In the rows, zero is written as 128.
One turn sends every row of this set to another row. A few are shown first. Where does it send the rows asked after them?
j_887: [164 182  90 136 111 139 108 121 144 111 130 129 155 152 124 137 121 131
 115 154 152 129 122 116 141 136 128 162 144 149 126 121 155 121 135 117
 111]
j_687: [163 183  91 133 117 128 109 130 145 119 110 104 149 154 126 144 126 137
 118 157 147 126 120 103 147 131 123 164 143 144 123 126 143 115 137 115
 118]
j_820: [134 127 172 138 154 134 144 124 114 141 117 145 144 147 136 139 146 172
  88 153 128 169 126 115 154 124 118 162 156 104 171  96 159 140 122 107
 102]
j_283: [173 189  98 143 109 143 113 108 132 122 135 138 136 141 121 150 125 150
 117 149 137 146 119 127 135 118 140 136 155 125 133 133 151 123 127  92
 129]
j_670: [138 121 170 129 161 137 133 137 134 128 100 137 132 157 137 141 145 166
 111 156 119 160 124 102 135 128 121 168 156  94 172 103 166 122 124 123
  90]
j_263: [166 187  96 147 110 123 122 119 141 132 114 108 135 141 130 156 125 159
 111 152 142 147 111 111 146 115 133 143 151 122 128 134 142 118 135  92
 142]
j_282: [144 139 168 108 154 116 143 107 145 137  99 112 137 156  85 141 157 143
  72 128  99 150 108 116 112 157 113 151 168 102 110  92 153 138 139 107
 166]
j_360: [150 139 173 107 149 133 135  99 144 130 119 145 143 156  81 139 155 138
  71 127 104 152 118 129 105 165 120 148 176 112 115  92 159 142 131 114
 158]
j_158: [132  99 178 113 122 144 134 102 138 141 127 121 175 143 106 106 119 134
  99 117 148 138 131  91  97 152 121 119 171 137 128 102 123 114 113 113
 119]
j_276: [171 186  97 139 112 138 110 111 128 120 143 126 149 145 127 153 132 132
 113 152 148 134 125 127 145 130 132 152 160 148 125 121 146 118 126 111
 125]
j_47: [131 125 165 127 157 139 133 128 124 134 109 154 136 152 140 133 145 164
  97 158 119 165 134 120 137 127 121 169 146  98 167 101 167 133 123 111
  88]
j_746: [143 131 166 109 145 131 136 112 168 122 107 154 151 161  86 126 143 137
  69 128 118 148 114 120 101 177 117 164 164 115 116  91 170 144 139 126
 145]
j_985: [130 142 165 128 111 166 171  98 148 154 110 154 120 132 142 115 139 155
 129 115 132 139 138 125 141 148 109 112 171 117 141 104 132 108 131 133
 150]
j_462: [172 183  97 141 105 149 107 122 157 112 122 150 144 150 116 140 113 151
 118 151 150 141 118 113 130 133 138 150 148 133 138 136 157 125 130 108
 115]
j_579: [120 139 153 128 106 165 175 104 160 147 105 162 128 138 143  94 127 152
 126 116 137 136 135 122 137 154 102 122 151 120 143 100 148 115 141 133
 134]
j_176: [113  96 165 114 119 124 141 106 145 155 112 117 179 143 127  99 117 136
  83 124 154 142 135  99 100 151 116 136 152 133 114 104 124 117 123 108
 119]
j_599: [115 141 149 120 113 157 172 113 162 151  79 138 118 143 140  94 129 157
 132 122 126 131 134 110 139 147  95 125 139 114 140 104 140 111 147 127
 134]
j_534: [166 180  95 146 108 128 116 133 165 122 101 121 144 151 125 145 113 159
 114 153 156 142 110  96 141 130 132 158 145 129 131 138 149 119 138 108
 126]
j_912: [128 107 151 157 124 132 122 106 162 118  91 129 171 149 114 146 153 128
  84 123 127 133 115 115 129 158  94 115 147 158 144 132 119 162 112 114
 148]
j_841: [115 105 135 156 126 118 125 103 166 125  91 129 159 145 146 148 160 117
  83 129 116 138 122 142 112 153  99 126 138 141 127 133 132 150 119 107
 145]
j_213: [142 124 177 138 158 133 143 133 124 133 110 127 140 151 133 146 145 174
 101 151 128 165 116  97 152 125 119 161 167  99 176  98 158 128 121 120
 103]
j_125: [110  98 159 107 127 117 140 104 137 154 110  98 159 142 134 105 127 127
  98 127 128 140 135 108  86 137 118 129 149 115 107 105 129 102 126  97
 119]
j_96: [130 101 172 106 129 138 133  99 129 139 126 102 157 143 113 110 129 125
 116 120 122 137 131 100  84 139 123 113 169 118 120 103 129  99 116 103
 120]
j_777: [138 109 149 153 130 143 121 106 160  95 101 116 159 154 105 142 154 119
 113 119 103 126 101 110 113 153  95 103 154 145 152 125 135 146 113 116
 138]
j_142: [125 145 162 120 118 157 167 107 149 158  83 130 110 138 137 114 141 159
 136 120 122 135 138 111 143 142 102 113 159 112 140 110 124 104 136 125
 150]
j_7: [138 132 160 109 150 113 144 120 169 130  87 121 147 163  89 129 144 143
  71 131 113 146 106 106 109 168 108 168 155 106 110  92 163 139 148 120
 152]
j_882: [169 187  98 136 118 128 110 119 130 126 123 100 144 147 126 159 136 138
 116 155 143 132 122 113 151 125 129 153 158 143 121 125 134 113 129 109
 133]
j_907: [123 105 133 152 130 126 125 104 163 101 101 116 146 150 135 144 161 106
 112 126  91 131 108 135  95 148 101 114 144 127 135 127 149 137 119 110
 135]

j_142 goes to j_599
j_360 goes to j_282
j_841 goes to j_912
Now these:
j_176 goes to j_158
j_276 goes to j_882
j_820 goes to j_213
j_263 goes to j_534

One turn sends every row of this set to another row. A few are shown first. Where does it send the rows asked after them?
j_58: [149 122 137 117 121  99 117 110 142 157 126 112 154 116 104 107 106 138
 165 110 172 103 114 174 111 148 115 133 142 148 105 116 143 129 136 139
 144]
j_162: [154 172 124  73 133 136 117 135 113 142 151 115 136 127 116 143 131 119
 149 127 153 119 106 159 133 118 115 123 144 166 150 135 143 124 114 137
 160]
j_138: [124  87  82 113  92 150 124 106 144 139 111 110 130 142 143 129 147 107
 110 146 157 134 136 126 126 164 135 139 115 122 120 151 156 149 125 141
 118]
j_743: [133 137 139 134 125 120  95  99 122 113 108  91 148 136 138 148 120 126
 142 106 119 113 138 136 120 129  99  94 126 130 133 175 160 150 117 134
 165]
j_949: [112 119 127  95 102 100 133  91 123  92 114  95 151 124 114 107 110 108
 126 118 138 114 150 144 102 149  81 147 137 137 103 145 105 150 122 139
 114]
j_146: [117 148 119  94 103 108 123 117 135 142 131 107 166 139 127 121 182 102
  87  99 131 101 107 152 113 111 127 148 117 126 145 171 140 152 159 155
 134]
j_499: [127  93 117 103 113 144 127 120 135 135 101 104 157 143 117 119 185 120
  96  89 137  62 118 144 118 140 107 145 127 151 121 139 134 134 133 159
 125]
j_800: [143 135 125  95 102 104 107 140 140 146 112 117 157 165 106 142 143 124
 114 156 130 107 133 134 135 137  64 113 171 155 156 146 129 153 130 144
 136]
j_640: [135  85 105  98 140 137 112 104 119 116 142 106 146 126 134 119 147 124
 126 141 176 141 110 129 111 149 133 113 104 166 114 119 115 143 146 136
 127]
j_20: [155 125 148 102 125 123 116 108 144 150  98 140 134 161  99 131 177 114
 115 115 170 148 165 151 128 131 147 134 129 150 146 141 146 137 139 133
 128]
j_555: [186 127 144 114 112  91 122  99 121 102 140 101 146 126 144 133 192 134
  92 129 146 126 132 143 112 130 120 132 126 133 139 139 145 133 139 135
 120]
j_495: [140 140 137 143 116 101 138 123 141 138 150  85 135 143 109 118 151 119
 133 105 132 158 137 169 112 147  99 108 129 129 131 156 136 104 153 132
 150]
j_6: [136 114 115 106 110 137 153 120 133 150 163 117 151 124 120 128 136 163
 133 137 152 118 121 140  98 156 155 121 105 148 127 114 150 137 146 112
 119]
j_915: [138 149 108 103  92 145  95  99 120 132  94 131 162 140 142 139 117 129
  95 108 142 102 130 135 105 151 115 110 149 175 143 158 106 159 137 166
 134]
j_664: [143 149 149  99 111 117  95 112 142 131 113 102 152 126  98 122 155 114
 109 157 128  84 101 136 122 120 163 126 140 120 140 137 131 138 122 140
 161]
j_182: [156 142 151 126  94 153 142 122 138 136 120 110 159 144 122 130 166 155
 127 118 152 137 159 172 112 150 104 131 122 132 152 176 157 127 127 148
 161]
j_682: [125 143 130  89 113 133 118 132 120 170 133 117 161 139 122 131 107 107
 148 111 150  78 141 142 114 134 145 118 133 146 143 169 155 143  97 149
 143]
j_921: [184 142 116 101 110 138 146 101 118 142 105 115 141 133 123 138 124 113
 197 136 138 132 128 140 112 141  97 133 122 140 139 140 135 142 135 142
 134]
j_407: [128 115 110  81 119 103 112 128 140 117 152 102 132 128 133 112 128 130
 177 116 155 127 119 154 114 152 117 156 106 144 126 135 120 138 120 118
 121]
j_588: [105 118 125  81 123 123 131 126 111 155 108  85 152 160 101 128 143 100
 111 108 115 116 122 114 122 126 127 149 161 146 107 117 125 128 149 143
 148]
j_614: [139 147 108 156 123 122 119 102 147 137 105 115 144 147 122 138 127 142
 123 134 116 137 128 157 127 178 154 115 121 146 123 117 130 120 127 124
 124]
j_416: [106 134 118 113 114 123 130 124 132  93 113 114 148 128 129 144  69 128
 113 111 148 132 138 148 104 123  84 121 136 140 132 139 136 134 140 159
 140]
j_863: [137 179 124  94 108 102 140  97 142 173 105 108 148 149 129 144 121 117
  83 162 154 130 149 148 121 156 109 120 129 148 127 142 134 136 142 142
 137]
j_984: [ 96 129 102  83 115 114 141 105 116 130  77 121 167 141 117 146 125 124
 107 127 135  76 146 133  94 131  92 128 148 166 109 131 134 149 138 144
 137]
j_255: [111 128 124 101 113 131 127 134 125  66 106  96 152 149 127 104 151 127
 162 136 154 114 127 143 104 129  90 125 121 138 126 142 139 134 142 103
 134]
j_22: [151 168 117 110 120 147 134 119 136 108 105 112 150 143 118 161 144 121
  79 181 147 113 125 142 103 144 133 121 124 155 135 146 144 131 154 146
 120]
j_218: [151  84 129 108 102 155 134 111 136 121 117 113 146 142 128 108 175 115
  72 121 137 151 112 142 123 132 120 129 120 134 129 146 137 143 159 158
 140]

j_743 goes to j_614
j_22 goes to j_682
j_915 goes to j_58
Now these:
j_20 goes to j_800
j_182 goes to j_863
j_984 goes to j_407
j_499 goes to j_949
j_255 goes to j_138
j_146 goes to j_416

One turn sends every row of this set to another row. A few are shown first. Where does it send the rows asked after them?
j_773: [145 102 102 172 128 131  88 119 168 122 140 120 145 121 134 127 119 101
 140  87 137 116 143 167 129 115 137 126]
j_83: [139 148 154 155 124 129 152 107 145 127 117 111 128 123 166 106 115 109
 142 108 126 106  83 120 118 123 153 126]
j_59: [160 116 108 140  99 116  95 122 111 118 140 101 146 147 158 152 107 106
 127 152 136 108  96 155 143 128 113 130]
j_500: [136 107 130 154 116 130  96 141  90  97 124 128 116 136 118 134 117 103
 132 123 115 118 113  91 144 128 116 113]
j_996: [162 102 115 134 125 135 152 153  67 134 112 126 124 113 136 116 117 122
 143  94 110 103  99 154 142 122 127 114]
j_167: [146 124 127 143 118  93 112 141 106  98 118 123 148 120 148 169  92  90
 139 108 123 138  96 132 139 118 128 138]
j_422: [145 145 140 142 119 121 147 151 152 128  85 130  98 125 172 119 113 117
 134 110 122 106  98 101 143 148 137 130]
j_424: [136 120 140 139 114 112 108 125 104 115 106 126 142  88 160 176  95  99
 127 108 130 135 118 126 145 141 141 106]
j_972: [150 128 160 136 118 122 146 157 159 108 126 124 111 120 132 107 123 116
 114 158 121 119 111 127 152 155 135 129]
j_481: [155  84  99 134 138 128 154 128 157 112 121  89 119 122 128 125 133 126
 157 134 111 113 132 172 153 131 119 145]
j_719: [162  83  86 131 134 133 140 104 157 129 126 114 121 132 138 133 128 138
 150 142 118 117 124 170 154 143 132 145]
j_264: [151 102 129 161 127 118 124 136 142 167 110 112 145 122 128 138 117 130
 136  70 108 111 148 179 142 118 124 120]
j_627: [165 142 131 156 116 129 103 131 102 120 120 104 111  86 150 135  94 107
 108 104 140 137 101 149 136 131 120  93]
j_75: [150 114 119 148 117 123 142 148  59 142 112 131 117 117 156 129 114 121
 154  99 119 112 116 170 137 132 133 118]
j_101: [132  74 140 162 101 127 125 125 144 152 110 135 144 139 130 122 110 125
 132  85 125 103 135 173 140 125 123 112]
j_877: [145 131 141 164 174 132 110 147 148 127 131  95 128 120 160 122 130 141
 125 121  95 124 101 108 139 116 148 123]
j_675: [134 135 147 162 121 113 133 167 162 131 147 102 129 142 169 124  97 120
 132 129 136 142  89 136 151 129 130 118]
j_402: [149 168 129 147 122 136 145 127 141 161 126 108 119 121 150 129 124 117
 152 109 116 110 116  90 143 133 142 117]
j_86: [156 100  94 157 126 137  92 152 172 130 135 119 131 126 115 126 123 105
 133  87 132 115 155 143 151 128 118 119]
j_119: [177 148 103 164 134 127  82 127  97 120 132 113 112 120 140 132 102 114
 117 111 123 130  87 137 131 113 120 118]
j_251: [150 139 152 147 145 119 137 112 152 114 126 115 144  90 154 137 132 116
 134 152 102 117 113 137 133 130 168 146]
j_922: [163 126 125 143 135 112  89 146  98 111 137  77 124 153 135 137 130 115
 117 139 112 106 124 145 141 138 111 130]
j_293: [156  84 112 163 116 142 112 136 147 158  90 134 124 114 136 124 117 138
 125  83 111  93 136 164 148 119 113 112]
j_173: [145  80 109 152 132 123  91 141 176 107 116 139 138 131 133 129 116 106
 123  86 134 114 138 153 140 134 136 133]
j_501: [121 114 119 169 115 142 113 143 156 130 123 127 131 112 184 140 117 125
 153 146 117 116 104  95 156 115 131 115]
j_100: [137 107 132 157 136 133 166 145 149 126 122 152 111 128 110 113 115 149
 142 120 118 111 141 143 157 135 152 147]
j_374: [163 159 116 159 106 142 129 132 152 143 136 119 109  85 155 128 126 116
 140 168 120 116 122 129 153 132 131 122]
j_168: [146 109 149 138 127 139 107 130  96 109 122 112 125 100 120 133 114 112
 106 108 120 123 115 102 144 140 130  86]
j_272: [142 120 120 170 137 126 165 128 153 126 114 144 125  99 140 133 109 140
 159 116 118 111 134 167 144 112 159 160]
j_461: [146  91 100 148 128 128 138 117 147 123 130 101 100 138 137 122 135 133
 160 144 122 120 145 179 149 148 123 141]
j_390: [153  96 115 129 121 130 143 134  64 144 113 148 134 125 147 135 114 129
 145 102 112 109 106 150 142 137 145 118]
j_811: [154  98 111 134 123 122  94 136 109  93 107  97 144 125 154 156 126 107
 129 145 104  86 110 125 146 119 114 138]
j_720: [159 130 104 171 122 150 162 137 153 145 134 141 106 107 120 107 108 148
 146 123 129 111 126 159 154 113 137 137]

j_59 goes to j_811
j_167 goes to j_500
Now these:
j_75 goes to j_390
j_83 goes to j_422
j_173 goes to j_86
j_374 goes to j_251
j_501 goes to j_877
j_293 goes to j_264
j_424 goes to j_168
j_481 goes to j_461
j_720 goes to j_272

